In the rows, 128 means zero.
Families of rows that turns and mirrors carry onto each other, the same ones carrying the whole set onto itself: the rest of each named row's family, in list order:
4 families of 8 rows:
Q_813: [150 156 147 157 127 117 153 119 126]
Q_669: [115 131 148 160 102 138  85 120  94]
Q_214: [118 134 152 149 117 142  72 117  97]
Q_223: [141  99 131 120 131  92 134 152 158]
Q_693: [126  83 127 132 129 142  78 158 133]
Q_954: [120 110 122 128 142 128 154 141 169]
Q_152: [132 111 122 128 134 114 157 147 164]
Q_156: [129 133 156 147 130 155  95  96  97]
Q_616: [117 143 157 159 114  91 144 121 124]
Q_12: [138 166 143 148 115 119 150 120 126]
Q_902: [123  89 133 113 122 144  78 156 127]
Q_701: [115  92 129 130 129 139  72 160 135]
Q_953: [117 137 151 141 125 159  85 110  95]
Q_721: [126 148 156 152 120  85 133 113 123]
Q_202: [124 101 140 114 134  97 137 157 159]
Q_621: [137 157 147 152 115 112 149 109 116]
Q_316: [123 112 113 123 128 123 153 141 170]
Q_476: [125 140 161 141 128 163  97 113  96]
Q_742: [112  90 126 117 143 160  94 148 143]
Q_533: [116  97 134 111 149 167  95 136 138]
Q_265: [111  95 122 119 145 161  86 127 142]
Q_782: [133 104 131 130 132  96 146 149 163]
Q_801: [109 131 152 154 114 125  75 113  99]
Q_847: [132 151 152 159 112  95 137 111 119]
Q_558: [111 133 152 164 120 134  75 120  99]
Q_139: [119  86 133 121 140 145  82 157 142]
Q_722: [135 157 136 155 115 123 154 112 128]
Q_432: [132 144 149 138 122 163  96 108  97]
Q_790: [131 119 112 130 142 123 141 151 171]
Q_684: [133 137 158 153 114  83 138 116 119]
Q_266: [139  98 135 128 130  96 134 164 156]
Q_274: [109  87 133 118 143 166  99 133 138]

The rest of the family of Q_847: Q_214, Q_152, Q_953, Q_621, Q_742, Q_782, Q_139
The rest of the family of Q_202: Q_813, Q_669, Q_156, Q_616, Q_902, Q_265, Q_790

Families of rows that turns and mirrors carry onto each other, the same ones carrying the whole set onto itself: the rest of each named row's family, in list order:
4 families of 8 rows:
Q_171: [ 91 100 106 101 170  89 119  95 142 109 126 153 156 134 119 122]
Q_185: [119 116 136 120 146  58  96  57 100 162 102 167 121 165 146  93]
Q_147: [123 106 147 102 105 108 100  72 167 114 118 115 134 153 143 193]
Q_444: [166  98 163 102 120  63  79  67 109 170 126 159 132 155 142 110]
Q_290: [105 105 119 118 177  78 129  79 136 109 123 144 152 123 112 123]
Q_339: [154 104 166 119 106  83  86  87 131 149 125 131 100 194 176 146]
Q_571: [ 98 109 116 124 162  86 128  55 151  88 117 112 139 153 140 160]
Q_535: [ 94 118 125 109 151  90 117  98 138 137 107 169 146 116 107 124]
Q_419: [161 102 167 115 121  75  88 106 118 166 129 161 112 166 153 112]
Q_511: [113 121 143 135 131  78 101  78 121 142 103 138  92 202 179 131]
Q_235: [143  96 126 100 134 107 100  90 172 137 127 141 181 112 124 133]
Q_576: [146  97 155  89 116  98  97 103 153 139 133 150 154 113 111 157]
Q_711: [162  91 156 102 113  65  68  98 138 177 133 162 147 164 140 135]
Q_487: [ 87 121 116 133 137  65  92  64 136 149  93 147 120 205 168 139]
Q_912: [ 95 114 102 121 143 111 114  61 175 112 101 119 160 149 151 152]
Q_958: [131  83 132  89 127 104 100  82 167  95 143 113 153 156 142 177]
Q_694: [ 84 103 106 106 154  99 117  71 158  89 120 121 143 165 145 159]
Q_523: [110 112 125 121 148  56  89  95 122 175 108 181 139 164 136 103]
Q_180: [113 126 118 114 130  75  95  46 105 134 113 136 123 209 180 126]
Q_95: [100 111 103 116 157 103 116  81 162 131 107 147 172 122 128 118]
Q_981: [167 103 146  90 119  71  79  77 101 161 143 159 145 169 150 108]
Q_425: [137 100 146 114 102  73  71  69 152 152 119 127 128 203 173 172]
Q_163: [121 122 121 108 146  66  97  69  91 154 120 167 136 178 153  89]
Q_991: [138  81 132  83 143  94 101 104 152 116 150 145 166 124 115 140]
Q_471: [ 71 126 115 121 141 100 121  69 151 111  93 134 127 154 139 162]
Q_46: [152  87 144 100 151  82 112  87 147 115 146 136 161 113 111 142]
Q_391: [119 118 144 131 145  70 102  98 108 159 109 167 104 175 156  98]
Q_264: [160 100 162 107 102  73  77  45 124 149 120 126 118 186 169 148]
Q_643: [158 108 145  96 103  80  79  55 115 140 136 127 132 201 177 145]
Q_130: [113 119 136 125 130  68  95  33 115 141  96 134 108 196 172 130]
Q_836: [144  90 143 106 135  91 111  64 161  95 140 103 149 145 136 179]
Q_205: [137  97 125 104 119 115  99  69 185 118 122 112 169 140 147 167]

The rest of the family of Q_180: Q_290, Q_571, Q_981, Q_163, Q_46, Q_643, Q_836
The rest of the family of Q_235: Q_339, Q_419, Q_511, Q_912, Q_95, Q_391, Q_205
The rest of the family of Q_471: Q_147, Q_535, Q_576, Q_711, Q_487, Q_523, Q_425

Families of rows that turns and mirrors carry onto each other, the same ones carrying the whole set onto itself: the rest of each named row's family, in list order:
5 families of 8 rows:
Q_512: [120 120  63 152 126 134 130 139 130 201 164 183 145 161]
Q_703: [ 99 129 159 168 131 141 117 147 112 171 151 174 156 164]
Q_977: [129 143 157 139 168 135 120 183 141 135 123 162 117 117]
Q_56: [134 166 129 149 170 138 120 200 159 145 123 166 102 116]
Q_524: [105 137 154 148 146 138 109 146 116 176 158 171 160 180]
Q_967: [139 153 139 162 123 105 116 138 137 204 112 168 123 115]
Q_129: [125 114  90 150 110 129 119 129 114 193 157 174 151 174]
Q_216: [133 139  63 161 111 134 122 142 127 201 159 183 139 171]
Q_31: [157 145  48 144 133 130 135 177 145 190 131 167 122 120]
Q_495: [144 162 158 146 155 133 111 187 139 137 120 161 107 128]
Q_237: [106 137  92 137 164 178 124 177 134 135 169 153 131 149]
Q_434: [159 123 110 173 165 115 112 172 131 171 112 171 123 194]
Q_647: [110 141  69 147 169 147 118 184 114 138 159 137 135 152]
Q_365: [142 137 146 166 112  86 113 160 155 197 146 172 115 135]
Q_273: [170 123 102 158 165 124 114 165 143 138 132 175 125 192]
Q_898: [ 96 140  75 137 168 166 120 176 122 140 161 170 125 150]
Q_568: [130 152 132 162 105  91 138 152 160 196 117 178 123 142]
Q_360: [171 111 112 160 160 131 105 174 135 158 144 179 124 193]
Q_96: [158 145 127 163 116  91 120 149 136 203 117 189 123 137]
Q_713: [ 99 128 150 148 142 113 114 173 121 158 166 162 168 169]
Q_286: [ 79 163 106 134 130 155 146 160 124 182 154 151 125 121]
Q_362: [ 93 160 118 140 116 145 129 162 126 198 150 170 130  97]
Q_960: [ 88 152 103 133 117 122 110 160 116 182 162 153 124 101]
Q_478: [103 154 157 161 132 140 101 175 125 164 140 165 166 167]
Q_32: [148 121  58 136 140 125 127 163 156 177 128 163  86 128]
Q_651: [180 117 112 166 148 113  93 170 147 157 128 187 130 169]
Q_312: [107 120  78 180 120 144 108 140 140 196 157 178 143 167]
Q_382: [ 89 152 106 124 107 149 117 162 150 171 158 158 132 102]
Q_765: [ 93 171 108 138 119 134 138 153 132 179 141 163 131  95]
Q_635: [139 155 138 115 153 120 122 199 143 146 111 151 111 130]
Q_328: [169 143 145 162 111 101 124 151 149 194 122 175 130 139]
Q_124: [153 146  63 164 138 119 116 172 146 180 139 147  83 119]
Q_241: [163 153  60 134 149 129 124 179 158 165 135 168 100 123]
Q_361: [122 127  78 138 155 162 124 193 136 133 167 172 130 175]
Q_867: [166 125 109 181 162 111 119 186 154 155 143 156 125 186]
Q_351: [102 135 169 156 146 138 104 154 128 147 150 172 129 170]
Q_303: [130 134  69 168 125 117  99 147 137 198 174 166 152 167]
Q_275: [118 123  84 135 169 174  93 185 121 146 150 151 130 154]
Q_715: [122 144 144 147 156 115 132 199 131 138 130 142  95 121]
Q_871: [157 146  66 153 134 131 133 180 155 161 124 172  94 108]

The rest of the family of Q_56: Q_967, Q_129, Q_31, Q_286, Q_651, Q_361, Q_351
The rest of the family of Q_32: Q_434, Q_568, Q_478, Q_312, Q_382, Q_635, Q_275
The rest of the family of Q_765: Q_512, Q_703, Q_495, Q_237, Q_360, Q_96, Q_241
The rest of the family of Q_647: Q_365, Q_713, Q_960, Q_124, Q_867, Q_303, Q_715

Families of rows that turns and mirrors carry onto each other, the same ones carrying the whole set onto itself: the rest of each named row's family, in list order:
3 families of 6 rows:
Q_778: [175  93 175 146 153 161 161 106  87 112 125 152 170 118 149  59 158 126
 129 130 167 189 150]
Q_686: [162 124 115 131 134 134 107 133  86 118 118  99 154 122 133  33 110  88
 136 150  62 204 106]
Q_11: [116 126 180 105 125  79 116 164  98 120  84 121 122 135 125  96 140 128
 162 137 112 157 144]
Q_718: [127 110 192 118 149 121 151 136 104 114  98 149 125 136 135 101 161 147
 146 129 151 156 163]
Q_423: [127 120 199 126 111  79 105 175  90 117 101 127 141 125 135  82 150 111
 166 136 134 158 140]
Q_313: [164 118 121 111 139 129 128 117  83 120  92 101 171 121 127  45 105 111
 137 147  62 226 115]
Q_587: [134 130 146 101 120  84 105 154  88 123  81  98 146 127 121  68 113 110
 158 146  67 193 119]
Q_335: [135 136 139 125 119  91  85 166  90 119 109 101 128 131 125  64 120  91
 155 146  80 167 116]
Q_724: [175 105 125 145 157 181 139 106  92 112 134 122 162 120 143  34 131 105
 118 143  92 214 124]
Q_422: [176 116 131 132 123 121 107 132  73 116 104  99 191 110 133  38 112  91
 143 145  83 223 110]
Q_501: [191 100 138 143 146 162 143 100  78 113 118 123 194 110 143  38 130 107
 125 138 122 222 127]
Q_427: [175 100 131 124 161 171 162  91  89 115 105 126 173 120 137  50 128 129
 120 138 100 224 134]
Q_866: [133 112 184 144 151 146 133 142 107 106 126 147 121 134 138  95 170 127
 135 128 156 148 162]
Q_964: [157  97 168 127 167 167 173 101  99 112 108 151 150 129 140  79 155 146
 124 130 145 190 160]
Q_110: [142 105 204 138 134 120 142 143  94 114 115 154 144 125 146  81 170 128
 150 130 172 157 158]
Q_849: [120 131 174 132 127  98  98 170 102 113 112 124 112 137 128  95 151 111
 155 135 127 139 143]
Q_151: [143 127 162 123 105  80  87 169  81 119  96  99 165 117 128  60 122  92
 163 144  89 190 117]
Q_329: [161 101 161 153 166 188 153 109 102 105 137 146 145 126 146  66 160 126
 117 132 139 185 152]

The rest of the family of Q_587: Q_11, Q_718, Q_313, Q_427, Q_964
The rest of the family of Q_686: Q_335, Q_724, Q_866, Q_849, Q_329

